Each path below is one point turned by a fixed rotation once a step. After each direction that follows a path, write how fast that rotation turns it, in degrees each step (0 if it stays still).
Each turn is a multiple of 5 degrees from 10 to 175, or 0.
Each row of a path follows its step; steps can be skipped.
Path 1:
step 0: [ 25  -2 -16  -9   6 -25  21  16 -15 -19 -18  10   8   2 -20   9   6 -37
 -10   0  -6 -10 -36  13  53  -5  14   0   3  16 -10  12 -27  35   4  18
 -47]
step 2: [-24  -1   2  38  -7  -3 -11 -25   5 -24 -11  12  17  11 -21  26 -28  -4
 -19   6  -1  22  -4 -33 -10   8   1  -1  14  30 -60   5 -30   3  32  -7
   4]
step 3: [ 12  -2 -33  12   9  16 -20 -10  -1   9   4 -13 -28   2   1  19  -7 -22
 -42 -12 -12   0  29  -5  30   3  -6 -16  -7  31   6  23 -55  25 -23  33
   1]
step 4: [ 19 -16  -3  -8 -26  -6  -1   5  16  36   9 -10   7 -25  -6  24  25 -24
  -6  -1 -17   0 -32  16  20  17  66  12   0  -5 -29   0 -36   3  10  15
 -12]
step 5: [ 14  -9   0 -14  -6  -4  20 -21 -58 -10   3  -5  21  24  11  22   0 -28
 -13  10   8 -19 -32 -21  13 -16  -3  24  25  14 -32   8  -6  44  22   4
 -13]
step 6: [  4  12  -9  23 -11  19   4   0   6  26 -25  29   4  17 -36   4  -7  -6
 -39 -27   3   7 -12  -9   2  -6 -12  17  51  37   7 -23 -43   9  11  -7
  19]
step 7: [  3  -2 -29  56   5 -21 -12   4  13 -24 -12  10  -9   1 -28  19   6 -27
 -23   5   4  -6  18 -23  -7   0  47 -13 -24   0 -26  11 -37  13  18  15
  -3]
step 9: [ -8  -9 -15 -27 -32  -9  -2 -46 -11  32  -3  17  18   6 -11  19   6   6
 -11  19 -41  -5 -26 -20  26  23  28   6  27  13 -19 -16 -28  21   3  -5
  -7]
step 10: [  2  29  19  25 -16  -5   4 -19 -51  16  -6 -15   7  10   1   7 -20 -36
 -34 -26  25 -10   5   2  -1 -17  13 -11  16  17 -36   1 -33  31  17   4
  21]
step 11: [ 24   4 -29   6  12  22   8  27  36   0 -13  -5  -4  -6 -36  22  16  -8
 -29  -5  29  -8 -20  -8  14   7 -13  14   8  14 -10  10 -60  13  33  13
   3]
step 12: [ 13 -40 -19  34  -5  -1   7   3   9 -10  17  19  10  19   7  36  19 -42
 -15  22 -23   0   2 -29   0 -18  50  22  16  -1   5  -2 -20  17 -16  15
  -7]
Directions:
[ -3   6  -5   2  -5   6  -3 -14   4  -2  -9  -7 -13   1  -8  -8 -13   0
  -7  -1   4   3   4  -1   1  -8  -5   0  11  -9  -9  -7   7  -2   8   4
   9] | 90
[-11   0  -4   1  -2   4   2 -12  -2   0 -12  -1   6   6   3   0  -6   5
 -11   3 -11  10   3   3  -2   8   3  -9 -16   2   1  10   0 -13   0  -1
  -8] | 60
[  2   2 -13   7   8   9  -1   7  16  -8   6   0  -2   7   6   6   3   1
   1   2  -7  -6   7  12  -4  -4  -2  -3  -6   0 -13  -6  -7  -4  -8   8
   5] | 85
[ -3   5   7   3  -3 -12  -3  -4   1   0   0  10  -1   5  -5  -7  -9  -1
   0  -2  -6  -2   3   7  11  -6   3 -15   5   7  11 -10  -8   5 -15   4
   0] | 110
[ 13  10   7  -3  -2   5   5   3  -5  -9   7  11  -6  -2   2   1  -5   7
 -13  -1   7   6  -9  -6   5   5 -12  -2  -7   0  -7   3   4   1  -8  11
  -6] | 135
[  9   6   2   4   1  -9   9  -4   2  16 -11   7   3  11   8   7   1   9
   6   0   4   6   4   3  -4  -3 -10  -4  -4   6  -8  -2   2   9   8  -6
   8] | 85
Path 2:
step 0: [  2   2   3 -26 -21  -2   0  33   0  24 -29  -3  16 -23  -6 -24   1  37
   4 -22  17  10  40 -18   2   0  -3 -23  25  -4  -6  18 -18 -27  -7  -7
 -43]
step 1: [-32  -8  13  -5  15   2  13   8  36   0   7  16   5   7 -15   9   0   3
  36 -52  26 -23  14 -24 -20  10 -27   1   8  -3  20 -11 -25 -10  30 -21
 -25]
step 2: [ 10 -10   9   4  28 -26   4  31  -1  22  -6   1   1  19  -4   6  35  40
  17 -13  12 -22  -4 -27 -29  -8  -3 -16 -19 -38  12  38   3 -22 -19  -2
 -12]
step 3: [-16  -6  11 -14  -8 -19  -2  19  14  -3  -1 -13  48 -10  -6  -1  18   0
  -5 -51   2 -17   9   6  -6  16  -2  -5   4   0 -30  21 -23 -22 -14  28
 -52]
step 5: [ 20 -14  10  -9   1 -15 -25  52   3 -13   8 -12  13 -23 -12   0  20  11
  -5 -20  34 -22  11  17 -26  -4   5  18 -10 -51  -4  26  16 -26  -9 -12
   7]
step 6: [ -1 -13 -11 -15   4 -27  -2  14   5  -9  30 -29  50  -2  38   4 -22   4
  11 -28 -15 -18  30   9  -4  26 -19   4  27 -16 -10  10   1  -6   2 -14
 -35]
step 7: [ 28  29  -2 -45   4 -31  -8  12   0  12 -11   8   3 -17  13 -34  -9  21
  32 -28   9 -14  14 -13 -35  -9   0   8 -13 -24 -10  -6  -8   8  34 -29
  -5]
step 8: [ 18 -17  -5  20  -7   2   7  66  -9 -20  -4  -7   2  -4 -10 -15  -7   5
   7 -28  31   4  41 -11  -4   8  -9   1  11 -20   8   8   3 -36  26 -19
 -27]
step 9: [-13  -8  -1 -40   4 -37   6  39  19  10  18   4  15  31  14  27 -27  21
  44 -13  -1 -19   5 -16   3   9 -15 -18  12   1   8  12 -19 -15  10 -12
 -21]
step 10: [ 22  11  11 -16   7  -1  15  19   8  -6 -25 -12   1  21  12 -32  10  26
  30 -37  16 -26   6 -40 -18  -9   3  17 -39 -10 -16   5 -14 -19  -4  15
 -28]
step 11: [-17 -18  23   9 -11 -14  10  60  10  13 -17 -21   7   0 -26 -20   7  -2
   4 -20   1 -18  24  14 -14  38  -5 -30 -15   6  11  11 -16 -11   4  -6
 -39]
Directions:
[-11  -2  -8   2   2  -1   6  -1   4  -1 -16  -5  -7  11  -9   1  14   9
  11  -3   0   2  -7   6   1  -3  -6  -2  -2  10   5  -2  -8  -9  -6   2
  -5] | 40
[  7   6  -4   8   1 -13   5  -7   0  -1  -2  -3  12   9  19  -2  -2   3
  -2   3  -2  -9  -1   0  -3  -7  -6   0  -4   2  -8   5  -6   6 -14   9
  -3] | 100
[  0   1   7  19  -2   0   7  -2   7  -3  -6   5  -3   0  -6 -10  -3  -4
   2  -2   8  -5   8   7 -13  -4  -4   2 -13  -1   8  -3  -3   9   7  -6
   9] | 115
[ 12   7  -1   9  -3  -3   0  -2   7   0  -1  -5  -6 -14   6   6  10   6
   3  -1   1   0  -3  -3  -3  -1  -2  -3  21  -3   8 -12  -1   8   0  -8
  -7] | 55
[ -2  10  -8 -12   3   3   2  -4   2   1  14   2   1   6  -4  -7   3  -2
   4   4  -5  -6 -16  -5  -3 -10  -9   3  -6  -1  11   4   1  10   7  -8
  -5] | 135
Path 3:
step 0: [ 28 -19   1  22 -46  23   2  -6   0  -4 -11  -2 -19  -3  11  -9  29  20
  11 -35  10  -7 -20  12  -2   8  23  24  16   1  11  13  31 -18  10  21
  46]
step 1: [ -3   8  -1  -5 -29  20   5   7  24  20 -17 -15  -6   3 -10  36  33  -6
 -12 -21 -28 -28 -20   1  17 -27  -3  23  -7  22  25   1  33  41 -10   3
  18]
step 2: [ -4  41 -37   3 -26  11 -11   0   2  12   1  -1  -1 -37 -16 -13  30  27
 -28 -34  -9  -8   4  -6 -17  -1  -6 -13  20  17  15  13  30 -16 -10  15
  33]
step 3: [ -6   0 -25   4 -20 -26  37  -2  -1  19  -3   5  17 -18 -11  46   5 -29
  -4 -34  -7   0  -9  -3  19  22   7  -3  28   0  -2  20  26  27 -20  31
  27]
step 4: [ -5   3  -5  19 -24   5  51 -27   4  18   0  21 -14 -12 -14  29  24  36
 -21 -22   0 -17   9 -34 -13  13   5 -16  11   2  37  20   8  -8  19   2
 -12]
step 5: [ 13 -11 -18  11  -3   8  32  -6   1  17  -3  -3  23   0 -23  18  24  13
  36 -29   5   0 -65  -8 -23  -3  -8   7  34   4  -3  24   6   7  17   2
  20]
step 7: [-14  21  -5 -19   3  27  13  -4 -14  -6  29   6  20 -15  -6   7  34 -19
  -5   2  -4 -16 -36 -22 -16 -28 -22 -33  46   7  23  21   6  -7 -21  10
  19]
step 8: [  1  -1  16 -21 -12  -6  18  -9 -13   5  10  19  23 -33  22  -1  28 -20
  11 -27  16  24  -8 -19  20  18  -6   7  -4 -20  34  38  23 -14   3  46
   8]
step 10: [ 17   3 -12 -21  -9   1 -10  27   0  20  -5 -20  29  -1   0  -3  35  38
  22  -2   2  20 -16 -20   5   1 -26   3   1  11  44  39  30  -4  35   0
   0]
step 11: [ 18 -12  11 -17 -26   7  -2  32   8  29  38 -27  25   8  -4   1   6   3
 -11 -24   7   4  -3   1   8 -14   9 -15  36 -36   1  13  54  16 -17  -2
   4]
step 12: [ -8   9   3 -39 -23 -14  27  22 -21  18  -4   1  24   7  30  20  26  22
 -33   9   6   1   9 -32   5 -26 -19 -29  23  28  16   7  16   5  -4  16
  -8]
Directions:
[ -6  -1  11   1   7   1   5   3  10  11  -8  10   1   0   3  -4  -5  -8
   0  -6  -2  -6  -1  13  15   6   1   6   4 -14  -1   2  12   4   0  -2
  -5] | 140
[  1  -1  -2   2   7   6  -3   2  -3  -6  -5   0 -14  -4  12 -13   1  12
 -11 -10  -2   1   3 -15   1   5   7  -5  -6  -7  -4  11   4  -1   5   3
  -2] | 170
Path 4:
step 0: [ -3 -14  19   8  -9 -17  41 -27  18 -22   2  -9  -4  -1 -16  35 -19  22
 -14 -16  -1  10 -26 -22  -4   7  31 -35 -28   1  22  12  17 -21  28   4
  20]
step 1: [  6   3 -14 -20  12  19  18 -40   0 -15  -2 -18  -3  40  10  10   6 -24
  -4 -41  11  24  -3   0  23 -14  22 -28   6  12  -5   3  17  43  21 -23
  -3]
step 2: [ 20  -2   5   6  -4 -11  32 -18  15  11   7   3 -11  64  22 -11 -25  -1
 -11  10  14 -13   0 -14   1  37 -22  11 -15 -10  -7  15  10  21  46  16
   9]
step 3: [ 61  -2  22  -9 -16  35  14   8 -10   3  15 -10 -26  -4   1  11  12 -10
 -18  15  11  22 -22  -2  16  -7 -23   9 -17  11 -36  -3  11   9  28 -22
  25]
step 4: [ 13   1   6  20   1  10 -10  -8  12  48  15  -9 -48  16 -18  -3 -21 -16
 -24   3 -11  17  33   0  20 -11 -23  10  19  23  23  29 -25 -10  18 -13
  13]
step 6: [-22 -34 -20  -6 -15  46 -26 -26   6  14  31   9 -17  -7 -17  -8   1  17
 -21  11 -23  -2 -41   0 -23  19 -11 -20   8  19  18  -3 -26  -3   0   1
  13]
step 7: [ -4   3 -58  20 -44  -5  11   7  31  -7  -1   7   9   3 -11 -10  40  12
  -4 -20 -28   4  10   0  18  20  11 -12  -8  37  12 -18 -13   3   3 -16
  16]
step 8: [ 13 -22 -26  -7   0  -3  11 -42  15  -3  22  56   4 -10  22 -34   0  21
  -4 -20  18 -17  -1  -8  23   3  13  -9  23  -7 -21 -22 -31  -7  -1  -3
   4]
step 9: [ -4 -25  -8   0 -41 -28  18 -27  19 -13 -24  13  -7  11 -22  12   8  -6
  28  -6  -5   1 -27  -1  20  14 -36   9  26   5 -43  -4  11 -27 -14  -4
  14]
step 10: [ 36  -5  -6   2   5 -15  13 -25   8  -8  14   7 -11 -39  -1  -1   8  -4
   6 -30 -27  23   6 -26   5  23   0  33  45 -31   1  28  16  14 -12 -26
   6]
step 12: [ 14  -2 -19  -3   7  43  -3   3 -26  -8  12  10 -13  25  24  24 -21   4
  28  20 -54   4   3 -13   6  10   2   2  13   2 -20  10  21  26 -43   0
  -4]
Directions:
[  8   6   8 -12   1 -12   6   5   8  -8   3   2  -2   7   3  -1  -5  -9
   1   5   0  -1  -6  -9  -1  -5   0  -6   8   2  -5  19   4  12  -4  -3
   4] | 40
[ -8   9  -7   6  -6  -7  10   4  -2  10   4  -5   5  -3  14  -7  -5   7
   0  -3   1  -2   7 -12  -2   7  -4   7  -6  -7   4   5   4   1  -3 -16
   4] | 135
[ 14   4  -4  -6  -2   9  -8   9   3   0  -8   0  -6   5  -3 -11  -7   2
  -2   1   0   4  -3  -2   0  -1 -13  -9 -11  -5   9   2  -5  -7  -3  -7
 -16] | 35
[ -9  -8   1   3  -5   4  11   8   1   6  -1  -3 -12  -3   7 -10  -5  -9
 -14   2   8  10  -5   3   1  -2   3  -5   1   6   2  -3   8   6  15   5
  -2] | 20
[ -5  -2  -2   0   8 -11  11  -9   2  -9   0  10   0  -1  -9  -3  -2   0
  12  -1  10  10  -9  -6   1   4  -1   3  -8   8   6 -11  -5   6   2  -9
  -8] | 45
[ -8  -7   5 -13  -2   2   1  -1  -6  10  -2  -1   0   7   3  11  -1   6
  -5   2  -1   8 -13  -6  -4 -13  -3  -5   0   4  -7  -9   1 -10  -9 -13
   6] | 130
Path 5:
step 1: [-24  22   2 -32  20 -11  13   2 -37  40  22   3   7  15  23  19 -19  -8
  -8  20  -8  -3  -7  -5 -71  21   2  -2  -9 -11 -15 -19   4   6  26  -2
  20]
step 2: [-34   1  41 -34   7  -3  -4  -5  14  12   7  -8 -11  -5  33  -4  -9  50
 -11  -8  31 -25 -32  -3 -28   7   5 -20 -49 -11   4  -7  10 -35   0 -12
   5]
step 3: [-41   9  19  -1 -17 -11 -20  22  13 -11   5  11   0  24  57   5  12   0
  -6  13   5  -1   8  12 -48  -3  18  -9   6  18 -38  37  12 -19  24 -24
  10]
step 4: [-20  21  30   5  21 -32  -4   3  11   8 -21   3 -19  57 -19  25 -25   7
  31  25  15  -5  -4 -16 -43   9   8  -6 -12 -19 -30  -4  10 -30 -20  -8
  12]
step 5: [-27   4  32 -26   9 -39 -19  -5 -12  43  32   1  24  34  20  11  -3   4
  11 -18  22 -33 -28  14  11  -1  -2   4  19   2 -13  17  27 -14 -11 -11
  39]
step 6: [-13 -12 -28 -15   1   2   1  21  15  17  13 -15  26  45   7  -1 -19  54
  15   6   4  -5 -24  11 -49  -5  13  27  18   7 -10  -6   7 -37  21 -26
  13]
step 7: [-15 -11  44  17 -33 -24  -5  20   6   2  -3  11  19  12 -21  11  -6  40
   0  -3   6 -58   8  14 -28  25  10  -5   9 -16 -15  -4  39 -32  17  13
  -3]
step 8: [-17 -22  23   7  -9 -54   3  -9 -22 -12  -7  17  12  25  12  -1   3  20
 -12 -12 -26 -11 -11 -13 -46 -43   3   8  37 -24 -10   0  10  -8 -11 -36
  23]
step 9: [-14  27 -17   1  -9 -55  25   9  -6   1 -16  11  38   7   0  18 -27  15
  25 -12  52 -19  -7  23 -33  -5 -21   1   7 -18   6 -20   4 -16   1 -30
  -3]
step 11: [-18 -22   7   3  -2 -18   5 -16 -13 -47  27  17  13  33  11  -9  -7   7
  24  19  -6 -16  29  24 -46  34 -24  11  24   4  14 -25  -2 -22  12 -27
  17]
step 12: [ -8 -19  23   4   8  -7  24  -1 -25   1   5  35  45  -1 -15  37  21   2
  -1  12  11 -35  -5  11 -28   7  -7   3 -24 -47  -6 -12 -34 -36  -9 -15
  24]
Directions:
[  2   5  -3  -3  14 -12   5  -2  -3   7  -7  10   2   1  -1  13   5 -11
  -2   4   0  -2  -5 -15   9  -6  -7   0   7  -4  -8 -10   3   2   1  -4
   0] | 90
[ -5   1   4 -12   7  16  -8   0  -5   4  -6   3 -14  -3  12   8   5  -6
  -3  10   8   2   4  -3  -7   2  -1  -3 -12   7   3   0  -3   0   0   6
  10] | 25
[  6  -7  -5   3 -10  -6  -3  -1  -8  -1 -11  -3   6  -7   0  -4   8   0
  10  10   0  -9  11   0   2  -6  -4   6  -6  -4  14 -10  -2   7   6  -7
  10] | 25
[  2  -3   2  -6   7 -11  -2  -6  -4  -2   7  -3 -14  -3  -7  -5 -15   2
  -7  -4 -10  -5  17   2   3   0  -1   3  -6  -2  -9  -5   8   3  -1   2
   9] | 115
[ -1  12 -15   1   4   3   3  -6   1  -3  -4  -5   5  10  -2   0  -6  10
   2   5  -1  10  11  -9 -16   7  -6   1   3   5   2 -12  -1   4  -5   0
  -5] | 145
[ 4 -3 -2  0  4  3 -4 -2  3  2 10  0  1 20 -6  1  4 -8 14  5  5  2  5  8
 14 10 -5  6 -1  6 -4  1 -8 -5 -7 -4  9] | 60
[  5  -3   3  -5  14   8   4  -1  -1  -5  16 -15   2  -2  -2   4   6  -1
  13  -4   1  -9  -4  -3  -5  -6  -3   0  -1   7   4  -5  10   3  14   2
  -6] | 80
Path 6:
step 0: [  1  20 -13 -12  -8 -22 -17  -7  25 -34  27  41  19   6 -38  -9  21 -50
  21   1  23   0   4 -21   5   6  11  35 -17 -20   1   8  -2  -8  15  18
 -15]
step 1: [  5 -20  10   2 -34 -15  -5  -9 -23 -43 -12  11   8  21 -44 -24  17 -40
  24   1  -1  -6  13  16   9 -31  28  14  16   1 -16   2 -19   4  34  17
   8]
step 2: [ 13   7  17 -17 -15  -8 -10 -30 -40 -23 -25  -1  31  16 -13 -33   2  15
   1 -26 -13  -9  -2 -13  12 -37  47 -17   6 -12 -22  -4   9  -4   9 -30
  30]
step 3: [  8   8  43 -16   1   4 -23 -29 -19 -11  -9  37  24 -50  -6  -2 -13  14
  -5 -38  12   1 -23 -30  26  -1  11   6  14  -4   5   2  32 -14  15 -23
   2]
step 4: [-36  20  35  17 -32   8 -18 -15 -18   3  26  44   1  -4 -21  -2  -4 -19
 -21 -16  28   9  -5 -32   9  12 -21  -1  -2  27 -12  -7  24 -13  38  10
 -11]
step 5: [-33  34   1   8 -31 -15  -7 -14  -6 -17  29   8  23  31  -1  10  19 -40
  -4  -1  26  -2  13  17 -16 -26   5  10 -20  -3 -17 -22  29 -13  30 -18
 -33]
step 6: [ -5  25   1 -19 -29   5   2 -14 -12 -34 -21 -32  17  18   1  11   0 -39
  42 -14   8  16   9  26  38  -2  24  16  11 -21  -2 -24  15   3  28 -17
 -17]
step 7: [  9  27  12 -40 -28  17 -20 -21  -9 -11 -18 -17 -18  12 -35 -17 -30 -15
  15   9   6  21  -8 -41  30   3  34   5   6  -3   1 -14  -8   8   6 -36
  17]
step 8: [-11 -20  34 -17 -18 -17   4 -16   3 -14   1  12   8 -26 -53  -2 -29   4
 -25  25  12   7  -9 -38   2 -21   6  31  -3   9  -4 -13  13   2   8 -51
   2]
step 10: [  1  41  -9 -14 -18 -13   7 -53  26 -20  25   9  35  23 -15  -4 -26  -5
  18 -27  33 -22  24  -2   3   2   8 -10   4  -2  -7   9  14 -17   1  20
 -28]
step 12: [  5 -21  28  -8 -24 -19 -42 -21 -37 -46  -4   4   5  42 -11   1  10   2
  -9  26 -23  15   7 -39  12   6  27   2   1 -10  -7 -19  -9  -1  16  -4
  -1]
Directions:
[ -6  -1   8  -2  13  -3   8  -2   5  13  12   6   3   0   7  -2 -11  -5
  -7  -3   6  -4   7   3  -3   7   1  -8   3  -1   1  -7  12 -10   8  10
  -5] | 65
[  5  -5   1   2  -4  -4  11 -15   6  -1  -5  -8  -2   5   4   1   1   9
  -5  10  10   9   9  -7   1   8  -4  -4   4   2   7   0  -7   1  -1  -7
 -17] | 20
[ -2  13  -9  -5  -2   5  -5  -2  -5   9   5   1   2  20   0  -8   3   4
  -8   1  -1  -2   4 -15  -7   3   7  -9  -9   0  -5  -1  -4   0  -9  -2
   4] | 140
[  3  -4   1 -11   1   9   2   7  -6   0  -5  10  12   1   4  12   8  -2
  -5  -5  -7  -5   7  -4   7  13   4  13   2  -7   7  -4  -3   2  -4   2
 -10] | 120
[ -4  -1 -16  -9  -4  -4   2  -7  -3   1  -2   1  11   1   5   7   4   8
  -3  -1  -3  11   9  11  -6 -10   4   0  10  11   2  -9   5   1   3   5
  10] | 95
[  9  -5   8   5  -8  -2  -9  -8 -14  -6   3  11   3  -6   8   0   7  10
   0   1   0  -5  -2   2  -1  -3   4 -16   1  -2  -6   7   2  -1  -4  14
  -7] | 40
